The same turns and mirrors carry the whole set onto itself, and each row onto the other rows of its family. Which rows share a family with each named row? Give them in list order.
These 32 rows form 4 families of 8 rows each.
zum: [-52  22  14  -3  31   0 -15  -2]
fum: [-49  10  14  19  20  25   7  -5]
vab: [-13 -20  11  -9   1   8   2  43]
mevi: [ -4  10 -23  24   4  24  38  -3]
Ginan: [  8   0  28 -11   4 -22 -49  -6]
sofu: [ 35  -1  10  -9  -1 -24 -40 -10]
paze: [ 36 -12 -13  -5 -11  -5   5  22]
ketis: [ 21  16 -28  25   1  12  27 -22]
lete: [-49  15  -2   0  26  12  11  17]
Kufiz: [ 22   4 -21  21 -32 -20 -29 -21]
mavo: [-29 -15 -16  21 -29  12   6  29]
zug: [ 46  -4  -7  -7  -7 -18 -16   2]
zap: [-33   7  -5  20  12  29  31   5]
Denu: [-32  31  16  -2  30 -13 -34 -24]
lusi: [-45  16  24  17  23  13 -18 -25]
bozav: [ -1  35  -1  -1  24 -23 -32 -37]
sozuk: [ 25  21 -17  22   5   0   2 -43]
mal: [ 23  33 -23   3  14 -21 -12 -35]
Feman: [-24 -14  29 -12   7   1 -21  31]
migaf: [-48  -5  18  17 -17  -4 -39   6]
nus: [-46 -12   4  18 -21   9 -13  24]
dufuf: [-28   2  14  16 -19 -17 -55 -15]
Pib: [  8  28   2  22  12  -7 -20 -53]
madeg: [ 22  -4 -34  22 -37 -10  -6  -2]
Nima: [ 26  26 -38   4  10 -10  14 -14]
lorak: [-16  -9  36 -12  10 -11 -41  11]
bik: [  0 -10 -32  22 -36   3   9  20]
gaf: [-25  13 -21   2  17  14  31  22]
Kuf: [  6  19 -38   4  10   5  32   8]
nopa: [-20  25  19  17  20   0 -30 -45]
Komim: [  2   5   1  17 -26 -22 -51 -26]
rada: [ 12 -17  -4  -7  -5   5  12  38]

The rest of the family of dufuf: Kufiz, mavo, migaf, nus, madeg, bik, Komim
The rest of the family of sofu: vab, Ginan, paze, zug, Feman, lorak, rada

The same turns and mirrors carry the whole set onto itself, and each row onto the other rows of its family. Which rows share a family with each named row? Give them in list order.
These 30 rows form 5 families of 6 rows each.
Kodo: [ 26  20 -14   5 -44 -26 -14 -12  -5   0  23 -21 -35  14   2  11  35  -9
 -27   9]
sazu: [ 21   9  30  10  22  -2  35  14 -19 -12 -25  59  -5   4 -18 -50 -21  18
   3   8]
duri: [ 12  27  19 -15  25  12  -3   6  11 -22 -21  47 -14  37 -40 -52  -5  -4
  38  17]
Natuk: [ 14  40   6  32  25  -5  36 -29   7 -14  17  25 -29  32 -15 -12  40  32
  -1   8]
Kado: [ 27  15   3   6 -13 -20  -9 -18   0   1   1 -38 -49  33   6  -4   1 -33
 -52  -9]
Zod: [ -4  42  10 -21  15  54  15   8   6 -25   5  19 -11  44 -26 -29  -5   2
  45  14]
kezap: [ 20  16  -4 -40 -32   1 -52  21   9  -4  13 -30  -5   8 -29  -1   5  -5
   8  -5]
vukuf: [ 14  -5  21 -38   3  22 -39  21   1  -3  17 -43   2  15  -7  -8  10 -41
   7  -8]
geliv: [ 14  14 -12  12 -31 -18   7 -22  -1  16  21 -31 -52   4  13   9  11 -26
 -31   7]
gebo: [ -8  11  20   1  41  39  22   5   7   3 -19  31   4   7 -23 -44 -33  29
  14 -24]
dusad: [  5  -7   5 -34 -22   8 -48  24   2  21  -7 -16   4 -13  -4 -26 -24 -28
  -4 -12]
fatu: [  6  28   9 -19  39  37 -16  -6   6 -10 -11  25   4  25 -32 -46   7  16
  48  -4]
Masu: [ 17   8  19  18  33  16  35  -3 -32   2 -13  41   8 -11  -1 -41  -5  41
   1 -11]
deki: [  6  21  23   3  12  41  55  23 -29 -13  -1  32   3   5  -5 -29 -28  28
   8   2]
Rir: [  6  40  13 -15  36  22  -6   0  28 -19   8  15  -2  33 -48 -24  15  33
  37  -3]
ret: [  3  12 -13  -8 -32  -8 -40 -17  11  15   8 -17 -34  20  10 -14  21 -50
 -11   9]
sem: [ 31  -4   7 -10 -36 -17  -6  28 -26   8   9 -15   2 -28  -2   3 -10  20
 -34 -13]
Kenet: [ 16  -9  11 -13 -19  -3   2  24 -15  23   5 -28  -8 -36  -1  -3 -40   1
 -27 -17]
laka: [ 11  35  -4  29  25   8  21 -44  -7  -8   2  33 -31  36   1 -32  44  10
  14  13]
duk: [ 17  29  12  24  14 -11  31 -21  -3 -19 -13  55 -38  40 -12 -41  19  -5
   7  28]
venuz: [ 19   0  11   4  -9  -4  -3 -12 -12  -1  29 -35 -29  22  22   4  41 -47
 -24   6]
rav: [ 13 -11   2  11 -32 -18  -3   2 -23  27   1  -5 -16 -22  29 -16  -7 -22
 -44  -5]
Fubi: [ -4  20   7  42  29  15  53 -31  -2   3  -8  38 -30  21   5 -31   2  19
 -14  -8]
linet: [ 17  18  27  12  34   7  36  13  -8  -8   1  29  10  -7 -24 -22  -6  59
  -2 -14]
Folum: [  6  16  -6 -38 -19  11 -42   6  23  11  13 -43 -26   9 -24  -3 -12 -30
  13  -3]
bim: [ 24 -23  30  -7  -1   4   6  26 -33   8  15 -29   6 -19  19  -4  -3 -19
 -33 -16]
pota: [-14  35   0   7  35  35   5 -30  31  -7  -7  24 -29  50 -24 -36   9   0
  29  -4]
kita: [ 30  -5  21  -9  -6 -10  -6  17 -16   7 -12 -35 -16  -2   0 -13 -38 -10
 -56 -28]
vob: [ 22  13  11 -34  -3   4 -44   8  15  -3  -8 -47 -25  31 -22 -14 -22 -32
 -21 -20]
gupek: [  3  41   4  23   3  28  57 -18 -15 -19  13  29 -35  42   6 -18  17   3
   6  24]

The rest of the family of vob: sazu, duri, Kado, duk, kita
The rest of the family of vukuf: Zod, deki, venuz, bim, gupek
The rest of the family of Folum: geliv, fatu, Masu, Kenet, laka

The same turns and mirrors carry the whole set onto itself, and each row onto the other rows of its family. Which rows share a family with each named row? Give them in list order.
These 18 rows form 3 families of 6 rows each.
tilo: [ -9  14   4 -43  26  -8 -20 -19  -6  33  -2 -17  -4]
togum: [  5   0  -3  36 -34   3 -21  22   3  -3  11  51  18]
novu: [  1  10  12 -38  28 -25 -12 -21 -20  30  -4 -17   0]
vabol: [ -6 -15  29 -25  31  -4   0 -25 -27 -11  -4 -33 -30]
sisop: [-19  13   5  49 -22 -28 -30  22  -4 -12  24  19 -28]
Gudot: [ -9  22   7 -38  25 -17 -22 -17  -9  25 -15 -19  -9]
Tozeg: [  4 -13  10 -34  13  24   8 -36  -8  -2 -24 -14  20]
kif: [ 10 -13   9 -39  19   4  13 -33 -14   7 -24  -4  22]
Biz: [ -6   4  12  42 -25 -23 -36  27 -15  -7  31  30 -19]
niral: [  0 -24  17  45 -34   1 -10  13 -16 -40  14  36  -6]
misab: [ -6 -21  14  53 -26  13  -2   6  -4 -44  13  25   0]
liso: [-12 -11  27 -28  25  -8  -1 -30 -28 -19 -19 -32 -28]
Tibe: [-10   9  -9  37 -29   3 -23  15  17   1  18  43  21]
diz: [-11 -18  10  52 -32   3  -1   5  -5 -48   5  27 -11]
tagag: [ -1 -20  29 -30  26 -17   6 -32 -36 -10  -9 -25 -13]
bine: [-18   3  11  47 -11 -21 -27  24  -4 -14  36  21 -29]
Rabul: [ -4  12 -13  40 -33   3 -16  16  16  -6   2  43  16]
Vuvop: [  1  -4   7 -37  14  17   7 -33  -4  -2 -38  -7  17]

The rest of the family of misab: tilo, vabol, Tozeg, Tibe, bine
The rest of the family of niral: togum, novu, kif, Biz, tagag

The same turns and mirrors carry the whole set onto itself, and each row onto the other rows of its family. Which rows share a family with each named row? Give them in list order.
These 15 rows form 5 families of 3 rows each.
tagal: [-34  19  26 -41 -41   5   4  11 -28]
Zade: [ -9  29 -53   6 -13   0   5  22   7]
datur: [-43  17  19 -30 -53  -1   4   1 -29]
Tik: [ -4 -46  22  27 -29   6 -11  16  -2]
Banis: [-41  22  13 -28 -40   8   1 -12 -35]
Veri: [  8 -39  17  29 -23  -4 -24  18   8]
Livub: [ 11 -37  26  17 -22   3 -15  36   2]
misuk: [ 19 -39  17  22 -21  -3 -25  14  -7]
sovig: [  3  34 -44  22 -11  20  -6  19   6]
lovif: [  2  42 -44  14 -14   3 -12  25  -2]
Livef: [-29  15  23 -35 -57  17   4  -8 -20]
tanu: [  4  40 -38   1  -5   8  -4  37   3]
sireb: [ 10 -36  24  29 -36   3 -20  27   3]
mibez: [ -7  42 -47   8 -15   6  -6  18  11]
mefi: [-38  15  26 -32 -50   6  -5 -11 -22]

The rest of the family of Livef: Zade, misuk
The rest of the family of tagal: Livub, tanu
The rest of the family of mefi: Veri, mibez
The rest of the family of sireb: datur, lovif

The same turns and mirrors carry the whole set onto itself, and each row onto the other rows of its family. Which rows share a family with each named row? Give them in list order.
These 32 rows form 4 families of 8 rows each.
pabu: [ -6  -1 -16   7  35 -12  -3  13  -5  12 -65 -23 -49]
Mizu: [ 20  10  37  54 -13 -10 -35 -13 -12  24 -15  -9  52]
dese: [ -1  29   0  35 -24   1 -35   1 -37  22 -63  24 -25]
geram: [ -6 -19   9  23  53 -36 -26   2 -17  28 -17 -37  39]
Petor: [  9 -25  20  10  11  -1 -15  49 -41  16 -33 -22 -31]
ger: [ -5  11  22  45   6 -10 -55 -57   3   2 -38 -11  18]
kepen: [ 27  -9  24  34  33  11   6 -32 -28  56 -51   4   2]
vef: [-17  21 -14  36  -7   5 -57  24   1   3  -3 -32  -2]
fuf: [-20  10   3  47  16 -24 -48 -57   9   7 -34 -19  12]
Mek: [ 10  11  42  58 -24 -13 -25  10 -22  -1 -24   3  38]
gesum: [ -3  -6 -23   2  45  -8 -15  -9   5  41 -53 -30 -37]
raz: [-18   6  44  40 -18  -1  -5  11 -39  12 -21  -9  41]
Vapub: [ -1 -15  -6  13  44 -26 -44  14   0  -9 -11 -37  25]
Zez: [-10 -13  16  24  51 -35 -20  24  -4  14  -8 -34  33]
nez: [ 26  -5  18  14   5   3   6  57 -28  32 -44  -9 -11]
Vafon: [ -2  43   7  25 -21 -17 -56  21  17  -3 -42 -10 -12]
vuv: [ 16 -34  14  37  43  -7  17 -21 -33  39 -38 -23  15]
rimar: [ 12   3  12  28   0  -5  -8  63 -36  27 -48 -24  19]
fabas: [ 16  18   6  37 -30  14 -21 -24 -14  26 -69   6 -32]
bakeb: [  3 -29  36  24  24 -19   8 -20 -22  45 -64  20  -2]
votag: [ 15  24  26  46 -21   3   6 -14 -17  46 -68   5 -22]
gab: [ -8  -5 -30   0  29 -10 -18 -27   9  20 -48 -30 -35]
dudi: [-13 -37  23  24  40 -15 -14   3  17  27  -4 -38  20]
rik: [ 15  25  13  38 -32  14 -15  -2  -1  10 -60   8 -37]
kogu: [ 17  11  52  61  -7 -12 -23  27 -27  19 -30   1  36]
dal: [ 13  -4   0  16  16 -12  15  57 -21  36 -40 -18 -17]
mizi: [-17  16  -3  27 -12 -34 -46  32  10 -17 -27 -34  -1]
Mav: [-24  16   4  50   5 -12 -34 -45  20  32 -35   9  27]
mol: [-11  26 -10  17 -21 -22 -40  28  10  -6 -20 -32 -20]
Kubar: [  2   7   9  32  23 -19 -31 -65  19  11 -31  -8 -16]
piv: [  2 -14 -20  19  35 -12 -45  -7  20  35 -46  -4 -46]
pata: [ 18 -21  31  43  41   0  -2 -28 -28  45 -56   4  20]

The rest of the family of mizi: geram, ger, kepen, gab, rik, kogu, dal
The rest of the family of pabu: Mizu, Vapub, Vafon, vuv, rimar, votag, Kubar
The rest of the family of dudi: dese, Petor, vef, raz, bakeb, Mav, piv

The same turns and mirrors carry the whole set onto itself, and each row onto the other rows of its family. Which rows share a family with each named row? Give them in list order.
These 32 rows form 4 families of 8 rows each.
kozi: [  7   6  20  33  53   1 -13  14 -12   4   2 -55  10 -21  28  29 -30]
rad: [-43   3  61  -1  21 -26 -10  -7  14 -51  46  -2  -6   7  12  -7  69]
zoviz: [-49   5  67   3  15 -17  -2  -5  17 -46  49   5   5   3  18 -12  65]
Tele: [-46  42  46  70   3  10  -8  36   6 -15  32 -31 -11  22  21  -9   7]
vila: [-45 -13  50  51  43   6 -18 -24   6 -16  52  14  30   0  23  35  -4]
lasa: [-25  35  56  14  41  27 -16  -1  -1   2   0 -24  57  16  12   6  54]
Pevu: [  0  13  37  41  43  16 -14  18 -20  11   1 -50  22 -13  17  10 -41]
las: [  8  12  26  47  57  18  -7   7   3  -8   3 -56  20 -10   2  13 -36]
nom: [-38  -6  36  64  49 -20  -5 -21   9 -13  43  23  20  -1  18  27  -1]
guz: [ -1 -12  39 -13  46 -26 -14 -31 -20 -49  31 -24  33 -22  -5  32  26]
nufe: [  4  10  33  35  52   7 -23  14 -23   6  -1 -57  10  -9  11  16 -37]
katap: [ 13 -12  48 -18  51 -36 -10 -27  -7 -34  17 -36  39 -18   8  26  10]
bupud: [-48   9  74  10   9 -12 -10  -3   7 -48  42   4   7  18  -1 -25  58]
rom: [-51  42  49  54  23  21 -15  41   3  -4  20 -16 -19  13  27 -22  12]
vev: [  7 -27  51 -16  43 -31 -10 -32 -10 -35  28 -36  33 -19   2  26  15]
Momu: [ -5 -21  36  24  32 -37 -21  16  -4 -48  50 -35 -40 -11  16 -26  -5]
delo: [-47 -22  41  48  47   6 -17 -17   5  -7  49  15  22   3  27  25 -13]
bimu: [  2  28  47 -12  21 -17  -7  35 -11 -24  -5 -65 -14  -4   5 -31  31]
Limu: [  3  37  59 -11  19 -16  -9  27 -12 -32   0 -67  -6 -10   2 -21  40]
fosa: [-32  26  55  15  41  18 -18   2  -7   6  -4 -25  64   8  16  19  49]
Selam: [  3 -15  36  25  15 -38  -3  29  11 -45  52 -21 -24 -22   9 -12 -22]
kob: [ 15 -29  36 -13  50 -25 -10 -23  -3 -41   4 -14  34 -18  -1  15  23]
Sidak: [  6  19  45  -7   3   4 -12  34  -7 -42  -8 -69   2   4   2 -20  30]
Sumid: [-56  27  49  57  14  25 -14  37   1  -7  30 -15 -24  14  20 -23  17]
fekem: [-12 -11  45  22  25 -28  -7   9   0 -45  52 -27 -49 -15  13 -16 -21]
miv: [-38  27  55  56  16  14  -9  42  16   5  13 -27 -16  20  31 -27   2]
per: [-54 -23  34  56  25  -6 -21 -22   7  -4  49  11  15 -11  18  18  -8]
dilu: [ 13  38  60 -12  37  -5  -2  33 -12 -39  -4 -61   2   8   8 -13  37]
kiled: [-34  28  44  31  38  23 -14 -16  -8 -11 -17 -25  46  25  11  19  51]
Fosi: [-36  36  59  19  30  26  -1  -5   0   4  -6 -15  57   7  10  30  33]
Feluz: [-40   2  56  10  -3 -33 -10   6   0 -47  32  10   2  14  18  -6  66]
ber: [-18 -20  41  26  24 -37  -8  11  -6 -43  48 -27 -41 -21  17  -2 -27]

The rest of the family of vev: zoviz, nufe, rom, delo, Limu, fosa, fekem
The rest of the family of katap: rad, vila, lasa, Pevu, bimu, Sumid, ber
The rest of the family of kiled: Tele, las, nom, Selam, kob, Sidak, Feluz
The rest of the family of Fosi: kozi, guz, bupud, Momu, miv, per, dilu

